Each run below is a few steps of one of 6 hidden systems, one row a step.
run 1, kub:
[[  1 -11  -3   7 -38  30  13  -3 -49  15 -14  53  27  24  56  -7  19 -58
  -31 -40]
 [ -2  25  39  18  -7  41 -30 -22 -13 -36 -37  39 -25   0 -56 -52 -15 -32
    9 -14]
 [ 52  17   7  32  47   9 -35  23  45  -7  -9 -12 -22  21 -49  28 -35  16
   17  25]
 [ 36  33 -14  -8  26 -16   2  37  25  16  48   0  37 -12  48  31 -12  34
  -47  18]
 [-27  15   6 -13 -59 -24  32  31   5  11  -5  32  14 -26  49 -49   2  16
   -3  -6]
 [-33   4   4 -12 -58  15  12 -18  23  -7 -38 -18 -58 -16 -28 -14   3 -26
   30  25]
 [ 12 -17 -39   0  46  -3  -3 -50  10  -1  16 -57 -39   0 -26   9 -20 -12
    2  35]
 [ 47 -44 -34   7  22 -25   3 -16 -29  24  34   5  33  21  51  14 -15  -9
  -12  -2]
 [ 10  -5  28 -21 -42  10  -3 -16 -22 -12   4  70  29  17  27 -21  13 -30
   -5 -26]
 [  0  23  37   6  -2  18 -12  -9  46 -33 -28  22 -25  18 -51 -32  -3 -16
   26 -24]
 [ 24  36   0  29  41  -9 -13  10  61  10   5 -42  -8  11 -18  38 -27   7
  -12   9]]
run 2, siset (11 x 20):
[[-29 -53  10   3 -34 -33   1 -50 -63  13 -34 -19 -19 -32 -11 -17  -7 -25
   38 -52]
 [  7 -21  17  -1   4  27 -50 -76 -45 -17  -6 -11 -18   8 -49  44  -1 -40
   10  24]
 [ 46  -1   0  36  61   5 -41 -24  13 -17  30  -3  46  49 -21  27  10  -5
  -21   0]
 [ -8  20  26  24   8  -1  -1  48   1   8  -4  42  67  38  21  20  27  25
  -15 -43]
 [-60  55  30  -9 -12  30  15  46   3 -10 -39   6  -8 -23 -27 -12  30  21
  -10 -27]
 [-22  18 -11  20  -8  13   3  39  25   6 -10 -66 -52 -42 -24  18  -2   0
  -15  25]
 [  4 -27 -39  -7  16 -20  12  17 -19  21  43 -40  -8 -25  32  29 -19  17
  -21  52]
 [ 13 -60 -37 -23  22 -20  18  -8 -58   4  16   7  11 -11  16 -35  10  26
   20 -10]
 [ 19 -53  26 -17 -15   9 -20 -16 -41 -19 -10  21 -18 -12 -34 -10  13 -24
   36 -46]
 [ 21   5  49  -2  26  11 -43 -30  13 -21   8   6  -7   6 -48  51 -18 -17
    9 -18]
 [ 24  39   7  12  34 -13 -20  -2  43   7   0  -7  45  31  -8  55  15  34
   -9  -7]]
run 3, Zolen:
[[ 21   5  24 -13 -15  19 -27 -24  24 -24  27  -8  -9 -12 -21  23  18 -34
  -21 -11]
 [-10   9  19  33  30 -37  -2  -3  23  -3   3   4  23  26  -8 -16 -32  17
   17  -8]
 [  1  23 -12  -2 -24  11   8  15  14  24 -30  -3  11  17  18  38  24   7
   -8  13]
 [-23  19  -1  -3   2   8  11   6  17 -18  23 -18 -11 -27  -2 -38  10  -9
  -29  -5]
 [-15 -26 -14  31   1  -7   8  16 -23  15 -16  -3 -14  11   2 -12 -29  -6
   15  15]
 [ 16  -3 -16 -25   8  25   0 -14 -25   3   8  12  -9  -6  13  24   2 -10
  -15  17]
 [ 28 -16  -4  -5  11 -11  -7 -12  -5 -12  12   9   8  -9  -6 -35   2  -2
    6 -30]
 [  4  -8  27   5 -29  -1 -17   0   1  -3 -17  21   7  17 -11  17   1  -4
   25   2]
 [  0  24  10 -16  19   8  -3 -10  37 -12   3  -4  -6   7 -19  12   5  11
   -1   8]
 [  5   5  -8  25   0 -23   2  19  28  13   0 -25   6  -1   4   4  -4   8
   -1  -6]
 [-32  10  -1   1 -20  -4  13   9  -5   9   5  -1   5  -6  25   9  -3  -4
  -17  20]]
run 4, kur, 11 rows:
[[  0 -12 -39  31  53  12  27  35  26  -5  -3  -1 -18  52 -14 -47 -22  14
   20  43]
 [ 30  -5  -2 -22 -35  41  11  42  12  11  19   5 -32 -10  36  48   4 -47
  -33  -5]
 [-16  26   3 -26  15 -11  14 -46 -14 -14  23  19   0 -29  17 -69 -31  -6
  -18  -3]
 [ 47 -33 -16   8 -28  -2  -7   6 -18  12 -46  30 -15  16  -8 -14 -16   2
   47  11]
 [ 10  -5  34 -19 -21  16 -28 -26  36 -35  40  11  -5  12 -20  23   9 -29
   -6  19]
 [  7  11  -3  13  37 -29  26  -1  52   8   9   3   0  29  17 -23 -40   0
   12 -18]
 [ 12  26  -3  -6 -50  10  10  -3  13  24 -38  14   3   9  29  20  13 -23
   -5 -10]
 [-27  17  -5  12 -16   8  -4 -38  11 -24   1 -10  -8   2 -17 -49  10 -21
   -9  29]
 [ 12 -26 -13  32  -2   7   4  28   2  10  -6   0 -25  24   3   4 -36 -17
   14  36]
 [ 10   1   1 -23  -2  20   5 -10   2  -3  38  20   3  10  32  20  -6 -31
  -30  14]
 [ 14  -4 -10   0  14  -5  13 -16  -2  -5   1  27   4   6  14 -54 -14 -14
    3 -27]]
run 5, kub:
[[-23  37  24 -11 -16   7  -2  37  -9 -13  17  -2  -4 -71   2 -25   5   9
  -42 -18]
 [-35  -5   7   6 -16 -25  11  21  -8  15 -42 -10 -29 -19 -25  -5 -28  39
   48  23]
 [ 10 -14 -35 -36  -7  14   0 -19  -2   3   5 -43 -22 -13 -12  44  37  10
    1  35]
 [ -9 -50 -14  -9  22 -25   9 -16 -29 -10  46 -17   9 -16  12 -28   4   0
   -2 -16]
 [ -6 -39  18  -7 -17  -5   6  -5 -27  14 -16  27   4  25   6  29   3 -18
   29 -37]
 [ -4  22  17 -14  18  24 -19 -37   0 -21 -10   5   6   6 -37   6  31  -6
   -4 -28]
 [  2   0  11  44  29 -20 -17  19  16  -4  -1 -20  19  13 -28   1   3  18
    2 -19]
 [-23  17  11   9  -1   0   0  30  -3  13   7   0  24   9  17  48   7  13
  -20  12]
 [-43  16 -11  -5  -2  15  19  19 -19  -2 -11  -1   0 -14   0 -30  25  17
  -13   5]
 [-14 -27  -8  12 -16  10   0  21 -18   3 -20 -27 -34 -16 -22   0   4  -9
   15   4]
 [  2 -19  -9 -18  26  10  -8 -17 -35   1  11 -10 -14 -14 -14  29  -9   4
    1  16]]
run 6, kur:
[[-34   2 -13 -34   4   2  35  20  15   6 -10   1   4  12   1   7  36  37
   19   5]
 [-16 -17 -17 -12  -8   5  13  -3   4   0  -8 -49 -34 -28 -16   1  28 -14
    3 -20]
 [-17 -10   4  13   5 -24 -11 -15 -35  13   4 -28 -10 -31   1  21 -34  -2
   -3   8]
 [  8 -23 -12   0  16 -15 -10 -19 -40  12  12   5  33  11  12  23   7  21
   -1  15]
 [ -2 -26  10   7   9   2  -9   9 -11 -13  15   5  22  15 -13  -2  35  -1
    1 -38]
 [-18  14  28   6  30   8  -3  15   0  -3 -16   0  -6   0 -30  14  -2   9
    6 -38]
 [ 13  38  -8  -1  21   2  -8   2  10  11 -20 -21   0 -16 -14  27   7  27
   -9   3]
 [ -1  11 -12   7 -16 -16  -3  19   8   4   6 -25  15 -26   5  -6  21  27
  -16  13]
 [-44 -18   0  -1 -12  -9  15  23 -19   1   2 -10  -3 -10   2  -2  11  20
    8  17]
 [-20 -30 -14 -19  18  10   9  -3 -27   1   6 -19 -20  -6 -11  18  11   0
    8   4]
 [ 14 -23  -3   0  26 -10 -10 -13 -27   5  18 -16   1 -18  -1  19  -7  -7
   -5 -24]]
run 7, Mes (11 x 20):
[[ 14  -2 -22  -2 -10   5 -14   9 -30   3   2 -12  -6 -39   1  -9  -2  14
  -15  38]
 [ -2 -42   1  -9 -16 -10   0  19 -11 -13  29   1 -10 -15  -5  -6   6   9
   13  22]
 [  5 -26  13 -32   6   0  13   3   8  -6  12  16 -21   3  -4   7  -8  -5
   24 -16]
 [ 31   6  -3 -18   6  -8   1 -27  23   5  -8   2  -6  -5  -1   0  -7  -7
    9 -30]
 [ 11  16   7  13 -16 -23 -17 -25  17   8 -15 -10  14   2   0  14  -2  -1
    4  -5]
 [-28  14   7   8  -6  -4  -1 -11  10  -1  -8  -2  16  18  -7  12  14   9
    1  18]
 [-25   5 -11   7  11  12  17   6   9  -2   2 -10   0  17   1  -6  16  -6
   -8  -1]
 [-12   0  -7  12  10   8  10   6 -13   5   3  -5  -6   2  11  -5 -11 -20
  -15  -9]
 [  6  -3  -6   5   3   7  -9  -5 -30   3  -6   5  -1 -10   0  -4 -13  -4
   -9   3]
 [ 20 -17   0   0  -6   4 -15   4 -13  -9   4   5   1  -4 -12  -1   6   5
    6   9]
 [ 14  -8  13  -5   3  -1  -5  13  14 -10  14  10   0   4  -7   6  -2   6
    9  -1]]
run 8, Megaz, 11 rows:
[[ 40 -46 -35  40 -20 -35 -23 -10 -15  20 -19 -71  16 -23  -5   7  46   0
    2 -46]
 [-60 -23  60  -1 -14 -20 -16  12 -60   1  11  34  37   8   0  54  -5  20
   10   2]
 [-37  21 -16 -22  67  35  21 -16 -16 -11 -33  -7 -10  14 -44 -15  43  27
    8 -31]
 [ 29 -19   4  25 -14  14 -28  25   4   1   1 -46  -4 -24 -21  38  43 -28
  -21 -57]
 [-13  12  37   7  28 -19 -23  24 -51  14   8  18  32 -30   3  38 -33  34
  -12 -17]
 [ -8   6 -29 -20  15  17  13  12 -34  12 -54  -3   3  -8 -25  -5  49  52
   20  -7]
 [-10 -26  19 -20 -25   8 -17  15  -4 -25  23 -27 -10 -35 -33  19  53  -1
   -3 -26]
 [-15 -12  18  -2  58 -11  -3  15 -25  10  11 -17 -10 -17 -20  44 -28  21
    5 -29]
 [ 18  -3 -26 -18  13   8   1 -11 -46  28 -35  -9  16  -6   6  39  34  19
    0 -26]
 [-18 -22  21  -7 -17 -17 -20  -9 -33 -17   3  -4  26 -25 -22  -6  43  21
    6 -35]
 [-35 -11  26   4  32   7  -2  19 -11  -2 -16 -10 -12   7 -45  35  10  21
   26 -26]]
run 9, siset:
[[-16 -16 -28 -49  11  30  49   2   3   6  10   9 -20  21  32   9  26 -19
   -3  -7]
 [ 19   5  -9   6   5 -13   3 -22  -8   4   1 -16 -10 -38  11 -39 -17 -25
  -18 -49]
 [  9  -6  15  19 -28 -15 -26 -16 -31  13 -29  16   0   0  -6  18 -36  -2
   23  27]
 [ 16   3  -5 -17  12  23 -13 -20  13 -25  14  18   3  27 -22  -8  22   4
    3  39]
 [ 14  -4   8  21   9 -10   6  20  43  -6  20   3  11  27   5 -13   4 -15
   -3 -30]
 [-27  28  20 -11 -13  -3  19  11   4  17 -15  23   4   0  24  22 -16  -1
   -2 -14]
 [-11  33 -19  -8  -5   6   8 -18   6   2 -26 -18 -16 -18 -11 -22   6   9
   -4  17]
 [  6 -19 -17  20 -28  -4  -7   6   5   1   9 -22 -10  -4   4  -5  -4 -15
   -6  32]
 [-10 -25  -6 -11  15  -1  14  -8 -17  -3  26  18   0  16  18  -5 -22  -8
    3  18]
 [ 24  -8 -12  -8  17   6   8 -13  -7   3 -14  14  -7  10   0 -16  -4 -12
   14 -29]
 [ 24  10  22   2 -21   0 -21  -8   6  -6  -7  21   0  -5  -5   3  -8 -18
   -2 -14]]
run 10, Zolen (11 x 20):
[[ -5  33  20 -19 -20  32   1  21   0  16 -23  17 -21 -11   8  53 -14 -12
  -14   3]
 [  1  27 -13  -3  34 -13  -1  -5   2  -8   5 -23  -8 -42 -19 -43  -7  32
  -10   0]
 [ -2 -41 -15  21 -36 -17  -9  16 -23  12  -6 -14   7   2   7  16  11   6
   13  24]
 [-24 -11   8 -40  13  16  14 -15  -3 -18  34  12  -9   6   6   8   7 -14
   -8   7]
 [ 19 -17  -9   6  22 -13  11 -10   4   8 -17  -5 -10   8  -9 -14 -10  -8
   23 -45]
 [ 10  15  22   7 -22   0 -26 -15 -12   7 -12   5  10  -4   0  39  -5 -11
   -9   3]
 [-14  22   1  -2  22  -7  -4 -14  13 -16   6  -3  18   5 -16 -19  16  22
   -5   7]
 [ -6 -12  -5  22 -17   0   6  29  15   6  -9 -14   0  18  -1  11  19  -6
    7  -4]
 [-26  13  13  -7  10  10  10  10   1  -1  16   2 -13  -7   6  16 -16 -11
  -19   1]
 [  0   0 -20   6  19  -9  12   1 -17  12 -14  -9  -2 -10   2 -17 -12  11
    3  -9]
 [  7 -14  -3  -2 -22   8 -11  -3 -27   2   0  -1  -2 -12   1   9  11 -11
   -6   8]]
run 11, Megaz (11 x 20):
[[  3  24   7  29 -23 -38 -14  30  10   7 -11 -18  49 -33   6 -26  36  36
  -18 -52]
 [-74  17  34   6 -28  -2   8  57 -12   8 -31  -9 -14 -26 -20  31   2  38
   16  17]
 [-35  15 -24 -35  35  38  10   3 -22  -6   8 -46 -38 -40 -23  18  25  11
  -29  21]
 [ 24 -64 -30  10  18  -1  -8  11 -54  10  26 -43 -15 -31   3  12   5 -17
  -14 -18]
 [  5 -51  17 -17   4  -1 -11 -10 -79   8  -6  43  12   2   4  23 -10  -1
   26 -21]
 [ 15  -4  15 -29  25  16 -16 -34 -10 -23 -28  24   6  18 -50 -13  38  16
   34 -42]
 [ 27   5  28  10  10  -7 -28  12  48 -10  -3 -21  14   8 -40  43  31   9
    9 -48]
 [-10  41  18   3  24 -27  -3  30  14  25   1 -10  39 -10  16  57   1  44
  -19 -22]
 [-50  27 -23  -7 -12 -14  27  21 -25  26 -31 -27  17 -34  14  -1  36  42
  -13  -9]
 [-61 -23   6  -5 -26  12   4  14 -41  -9  -1 -42 -33 -46 -23   0  30  -4
   -6   2]
 [-18 -39  -2  -4  48  29 -11  -3 -62  -6  18 -25 -35 -18 -32  31 -12 -18
   -5   1]]
run 12, Mes:
[[ 21   6  -4  27 -13 -19  -3  29  -2  31 -27  -6   2  -6  11  20 -24   8
    8  -3]
 [-23  26  17 -22 -23   8 -10  -4 -13  -9  -2  11   9 -24  -5   5  17  17
  -10  20]
 [-16 -17 -17   4  14  -4  12   5  19 -15   6 -22 -16   6 -24 -31  12  11
   15  12]
 [ -1 -16  -2  -7   9   9  12   7   4  12  13 -10 -23   1  12  39 -12 -24
   -4 -10]
 [  4   4  -4 -10  14 -14   4 -31 -26   5   4  11  14 -11  14 -14 -13   3
   -6 -14]
 [  9 -18  -1  17 -21  -6 -13  -1 -13   1 -27  -2   5   4 -19  -1  16   1
   19  -8]
 [ -2   6  25  -4   4  16 -17   0  13 -21  15   8   3   8 -22  18   9  -4
   -6   4]
 [  9  11 -10   5  34  -7  11   8  24   6   4  -1   7  15   3  -2 -13  15
    0  -4]
 [ -2  14  -6   4 -16  -4   9  14  -2  19 -15  -6   2 -11  19  16   3   4
   -7  -7]
 [-29  10   7   0 -10  -3  -2 -11 -13  -9  -4  -4  -2 -21 -12 -20   5   4
   -4   7]
 [ -7 -20 -13   5  12   8   1  -2   0  -5  -1 -20 -21   8 -22   4   4  -6
   10  14]]

Which system made each run below?
run 13 (2 x 20):
[[ 31  -2 -26 -42  23  29  25  -7 -15   3 -26   9 -40 -24  -3 -33   4 -17
    7 -49]
 [ 45  10  25  -3 -30  -8 -43 -23  -8  -8 -10   4 -20 -47 -24  -2 -28  -9
    6  -2]]

kur
run 14 (2 x 20):
[[ 39 -14   5   5 -13 -30 -12  -8 -13  24   6  12  33   2  34  34 -15   1
   -5 -14]
 [-23  17  18 -17  -3  -3  -8 -24 -18 -18 -15  31  26   2 -19 -28  20  29
   13  -1]]

siset
run 15, 2 rows:
[[-53 -31  18  -6   7   7  -6 -36 -27 -32  29 -24 -14 -14 -30 -17  24 -30
   -6 -18]
 [  6 -26   0  35  54  17 -11  -1 -24   9 -10 -14 -17  29 -25  35 -25 -28
    7 -27]]

Megaz
run 16, 2 rows:
[[-31  23  46  -2 -32 -21 -13   2 -40  16 -49  44  41  -3   0  31   0  35
   20 -18]
 [-49  35   3 -14  17  18  -2  -7  12 -25 -26 -27  -3 -10 -61 -12  57  43
    3   5]]

Megaz
run 17, 2 rows:
[[  5  -6 -31  44 -38 -26  10  22 -13  25 -27   7  22  14  33 -41  -7  13
    7  30]
 [-31  -2  25 -14 -60  37  -2  24  -7 -20  -1  25 -25  -8  -8  -5  17 -27
   -6  29]]

Mes
run 18:
[[  9  -4 -32  37  13  -5   3  -9   0   6 -20 -19  25  23  -1 -31  29  -4
   -6 -26]
 [-13  -8  23  33 -24  12 -23  14 -17  -6  12   5   8   6   4  24  -5 -31
  -22  13]]

kub
run 19, 2 rows:
[[-35 -34  -1   9 -20  -5   7  -4  -4  -9  17  -4 -15  21  -2  -2  -9 -13
   17  51]
 [  9 -23 -26 -17  34  17  24 -21   3   2  21   1 -18  27  15  -5  -4 -30
   -4  -8]]

siset
run 20, 2 rows:
[[-14 -36 -10  48  30   8  22  72  22  20 -10 -14   6  65  -2  47  15   5
   22 -14]
 [-13  47  18 -39  -4  27  17   5 -15   6  11  33  18 -23  39  17  20 -19
  -56 -45]]

Megaz
run 21:
[[ 26  23 -50 -18  -2  19 -20 -11  22  -7   2 -49  -7 -13 -24  25  46  42
  -19  89]
 [-43 -48  -9   7  -6 -38  32  34  23  -1  73 -29  21   8  43   4  14   3
  -14  13]]

Mes
run 22 (2 x 20):
[[ -4 -15  47  10 -21   8 -18  -9  26 -44  38  34  -6  16 -18 -34 -13 -42
    5  -7]
 [  1  27  17   7  36   5  14  -4  46  13 -14  17 -13  47   2  36 -48 -17
   17  -9]]

siset
run 23 (2 x 20):
[[ 24 -21 -14  20 -43 -29   5  12  10  14 -13  -1   9   1  17 -24   2   3
   20  -1]
 [-22  11  13 -24 -31  20   5 -17  12 -14  10  17 -18   6   3   5  -8 -25
   -3  38]]

Zolen
run 24:
[[-10   5 -20 -15  26  -9   0  10  24 -26  59 -33 -18 -27 -14 -18 -12  38
  -17  87]
 [ 16 -69 -47  -2  -7 -34  42  27   7  25  28 -13  -2  18  52  -2  -3   1
   18   8]]

Zolen
run 25 (2 x 20):
[[ -9  15 -28  29 -14  13  21  17  52 -16  13 -31  -8   3   6 -70  33 -32
  -32 -10]
 [-21 -10   3  52 -14  12   7  36 -16  11  -5  11 -28  18  18 -12 -59 -44
   -6  37]]

Zolen
run 26 (2 x 20):
[[-23   4  20  31  40  23   0  38  -1 -10 -20  26  -8  44 -33   2 -18   6
   20   2]
 [ 41  37  -9 -16   7  42  -5  18  25  -2  -6   7  -3  -2   1  15  30  -8
  -33 -14]]

Megaz
